(in the rows, 128 means zero)
Rows swapped in pairs by one turn or mirror: which row each one swaps with:
The rows were stretched afterwards, more along some directions than others.
k_402: [131 148 134 138 111  95  93 138 138 158 115 147 125 117 112 155 118  98
 143 122 146 118 141 138 112 168 139]
k_768: [118 125 148 133 158 122 106 125 145 150 120 145 126 130 106 143 113 138
 142 140 143 121 143 110 123 173 122]
k_926: [124 133 138 148 119 113 108 147 158 142  98 121 119 118 107 145 112 115
 134 139 163 103 127 128 123 161 142]
k_317: [129 162 151 120 140 108 117 109 120 114 119 129 108 129 118 142 141 128
 133 135 166 121 114 112 132 142 132]
k_950: [130 164 112 126 125 122  88 143 139 178 138 145 120 154 116 139 106 120
 171 129 137 118 146 104 106 166 146]
k_579: [138 161 140 137 115 111 104 157 170 160 108 142 135 124 111 156  96 120
 139 143 148 114 130 111 120 168 132]
k_437: [127 143 150 121 155 114 109 110 127 150 104 155 118 140 113 149 122 133
 119 145 148 115 135 116 106 146 128]
k_520: [142 150 139 137 130 134 107 164 167 144 149 115 112 143 124 140 107 116
 171 131 133 139 129 114 132 161 119]
k_294: [125 158 131 120 122 109  96 139 149 127 124 132 120 140 140 145 110 105
 167 136 158 109 126 111 136 152 122]
k_848: [126 164 132 128 136  98 106 153 127 129 133 122 110 112 113 131 120 128
 161 146 141 111 122 134 139 160 120]
k_519: [152 133 151 142 150 120 103 129 140 114 121 126 112 128 123 153 109 129
 150 148 154 144 107 131 120 171 106]
k_618: [115 151 130 133 118  74 107 108 123 156 103 156 137 115 122 156 106 124
 132 135 148 128 138 116 110 144 140]
k_984: [115 152 132 127 128 101  90 144 156 164 117 160 136 117 131 140 122 137
 155 150 134 121 125 110 124 136 126]
k_293: [131 146 146 141 135 110 115 114 159 153 106 143 143 140 111 163  89 122
 144 131 133 162 147 119 121 157 128]
k_776: [120 175 136 127  90  89  96 148 138 156 133 117 129 134 124 167 111 109
 144 120 169 118 132 123 126 157 142]
k_397: [137 130 143 131 140 122 125 126 151 147 134 124 118 138 113 149 112 127
 130 116 140 135 144 130 134 147 136]
k_478: [129 178 105 121 133 116 105 138 121 142 148 127  96 143 124 143 115 122
 173 123 152 110 125  94 111 155 133]
k_879: [135 158 136 142 148 115 134 140 151 136 124 135 133 121 112 131 104 132
 132 128 155 129 130 128 143 142 105]
k_722: [135 120 132 156 134 143  97 137 164 130 111 131 121 131 105 133 121 112
 132 135 165 113 131 131 126 161 118]
k_761: [113 146 139 141 115  94  84 126 144 162 115 133 137 134 124 145 107 120
 151 133 147 129 136 111 113 139 122]
k_591: [129 158 134 130 130 108 115 116 131 126 112 140 120 134 128 150 123 130
 158 127 154 141 109 106 102 142 123]
k_295: [133 153 152 145 132 100 106 138 183 129 107 131 119 145 131 143  90 112
 131 138 168 133 124 125 137 135 118]
k_531: [135 138 155 134 102 130 113 141 177 157 136 136 132 120 126 138  99  99
 165 133 140 145 114 120 124 140 124]
k_701: [137 149 143 140 127 122  79 137 145 147  95 149 121 116 118 143 112 123
 162 149 132 145 130 107 114 154 112]
k_808: [121 145 127 140 127 112 111 165 152 154 128 139 119 115  96 125 124 131
 151 143 123 110 152 114 118 160 123]
k_130: [129 131 141 134 112 113 112 128 143 165 122 134 127 134 126 147 129 105
 156 142 129 123 123 109 124 142 137]
k_801: [119 149 122 136 139  98 115 126 116 140 110 144 123 125 126 142 116 125
 158 137 125 130 131 143 115 160 127]
k_102: [123 172 122 133 131 119 113 151 136 139 140 137 119 114 107 135 119 134
 156 127 125 134 139 130 121 149 113]
k_523: [125 168 132 108 117 111 112 128 126 128 143 127  99 139 127 147 127 102
 164 126 147 115 133 111 113 132 125]
k_762: [127 169 159 121 123 104 121 123 125 120 130 117 108 145 123 146 130 113
 133 138 177 117 111 106 136 155 137]
k_470: [118 143 122 131 117  95  94 119 138 155 130 141 120 108 115 161 126 125
 146 138 156 109 117 115 117 162 143]
k_438: [123 165 136 131 127 107 129 136 138 129 139 120 118 130 110 168 110 115
 145 117 181 124 132 114 118 149 143]
k_275: [138 154 142 144 127 113 125 136 131 111 125  99 106 139 112 154 109 108
 135 119 176 131 129 121 127 161 131]
k_265: [118 155 135 139 141  86 114 131 131 159 127 148 126 113 114 165 109 129
 138 139 168 114 128 102  89 176 123]
k_186: [136 166 119 136 127 104 102 162 143 149 109 151 125 131 128 129 113 119
 139 149 137 109 136 131 121 153 124]
k_319: [120 135 147 145 125 110  96 130 123 161 116 151 124 117  92 148 137 117
 148 146 150 127 135 115  92 181 122]
k_256: [136 165 147 126  99  96  98 121 138 152 132 144 122 125 137 131 104 104
 141 139 143 135 124 122 127 130 130]
k_278: [137 164 128 135 139 116 102 147 127 112 115 116 128 129 141 137 129 118
 151 132 143 106 127 114 146 141 120]
k_677: [109 129 128 130 141 102 115 116 121 141 126 158 129 131 112 156 135 126
 164 139 153 110 130 108 101 181 129]
k_306: [116 167 141 129  89 101 125 144 161 153 139 124 132 126 118 157 112  98
 155 114 168 151 135 108 125 166 138]
k_671: [114 160 137 137 121 100 102 133 117 150 132 114 123 147 120 162 124 109
 149 120 169 119 128 115 117 166 137]
k_355: [121 158 127 129 104  97 109 147 160 148 110 135 123 132 113 154 116 110
 153 136 166 117 117 123 119 149 151]
k_883: [108 161 140 122 137 127 130 122 129 132 134 133 124 138 124 142 141 122
 146 127 158 133 104 126 131 146 133]
k_248: [133 159 137 132 136 130  84 152 141 129 108 135 122 138 114 133 127 126
 183 148 135 126 135 111 129 152 110]
k_772: [120 139 136 128 135 129 120 151 157 142 140 130 114 142 115 143 124 119
 164 132 143 133 125 104 112 166 133]
k_789: [130 139 126 136 135 119 100 151 155 153 116 163 130 107 127 126 117 121
 154 147 123 119 123 131 125 127 114]
k_482: [132 162 126 120 109 104  95 130 150 156 132 144 123 147 121 161 115 111
 178 140 139 142 126  95 121 151 144]
k_338: [153 145 140 139 149 134 102 144 141 134 138 137 108 137 109 139 109 133
 151 140 152 151 124 122 116 141 121]
k_668: [121 152 120 137 100 110 104 135 116 145 142 136 132 118 119 142 133  94
 156 129 150 115 112 138 115 169 134]
k_362: [126 151 146 110 124  93 116 126 143 117 115 137 124 138 145 156 122 126
 152 134 162 130 122 118 127 124 129]
k_891: [124 150 146 138 138 103 102 132 144 150 116 127 136 138 108 147 103 146
 137 135 136 130 141 124 132 153 111]
k_850: [139 153 142 134 117  92  87 147 156 167 107 142 131 123 124 143  89 114
 142 155 140 124 125 131 127 174 137]
k_6: [116 140 145 122 131 100 100 135 133 158 118 161 120 116 119 147 123 128
 151 143 136 134 129 125 111 167 138]
k_516: [124 159 126 152 121 112 100 140 157 144 120 121 121 111 109 148 116 108
 143 129 147 128 136 118 125 160 108]
k_120: [126 145 136 133 152  98 107 133 143 123 107 139 116 133 109 139 119 136
 138 136 165  93 127 118 114 150 121]
k_77: [138 155 127 145 104 124 108 136 136 147 131 128 112 107 112 149 125 104
 145 108 158 132 119 127 111 143 137]
k_420: [154 165 146 119 103 100 104 121 138 140 138 137 110 131 143 145 100  95
 153 129 156 138 117 116 115 140 137]
k_44: [116 148 132 124 130 121 111 126 117 126 140 128 106 146 142 127 143 126
 147 133 158 145 113 122 104 116 128]
k_105: [142 138 135 147 146 122 120 145 138 147 121 142 119 121  98 136 108 127
 149 133 126 149 132 157 119 156 120]
k_864: [109 149 151 138 120  79 120 134 152 164 130 145 123 119 109 168 112 109
 139 128 162 120 136 115 121 164 146]
k_659: [146 151 131 129 135 122 102 157 169 121 118 125 105 135 129 124 102 115
 157 143 144  99 114 125 150 138 114]
k_154: [121 119 147 150 132 124 105 129 142 141 113 139 139 119  97 133 126 129
 130 149 158 114 113 124 111 170 122]
k_867: [114 139 138 139  96 109 102 124 125 154 137 149 134 107 125 145 123 111
 146 138 145 140 114 123  93 160 150]
k_22: [141 167 106 133 124 125 102 147 132 134 153 131 119 134 108 121 125 117
 171 126 161 133 120 142 122 162 124]
k_805: [144 135 144 145 123 118 101 144 154 159 112 145 145 119  86 147 122 116
 163 150 154 128 125 124 125 197 130]
k_652: [120 138 135 129 119  98  95 131 139 169 137 145 139 122 132 143 103 130
 159 128 125 138 151  89  93 155 142]
k_726: [129 170 106 134 122 112  96 135 129 140 130 132 108 146 119 129 126 107
 148 134 166  94 121 117 113 147 122]
k_629: [136 141 139 149 133 131 117 130 138 116 114 122 129 126 119 135 124 116
 141 148 143 110 101 125 139 157 122]

k_805 swaps with k_22
k_438 swaps with k_293
k_355 swaps with k_105
k_278 swaps with k_652
k_591 swaps with k_77
k_850 swaps with k_848
k_295 swaps with k_864
k_762 swaps with k_256
k_776 swaps with k_891

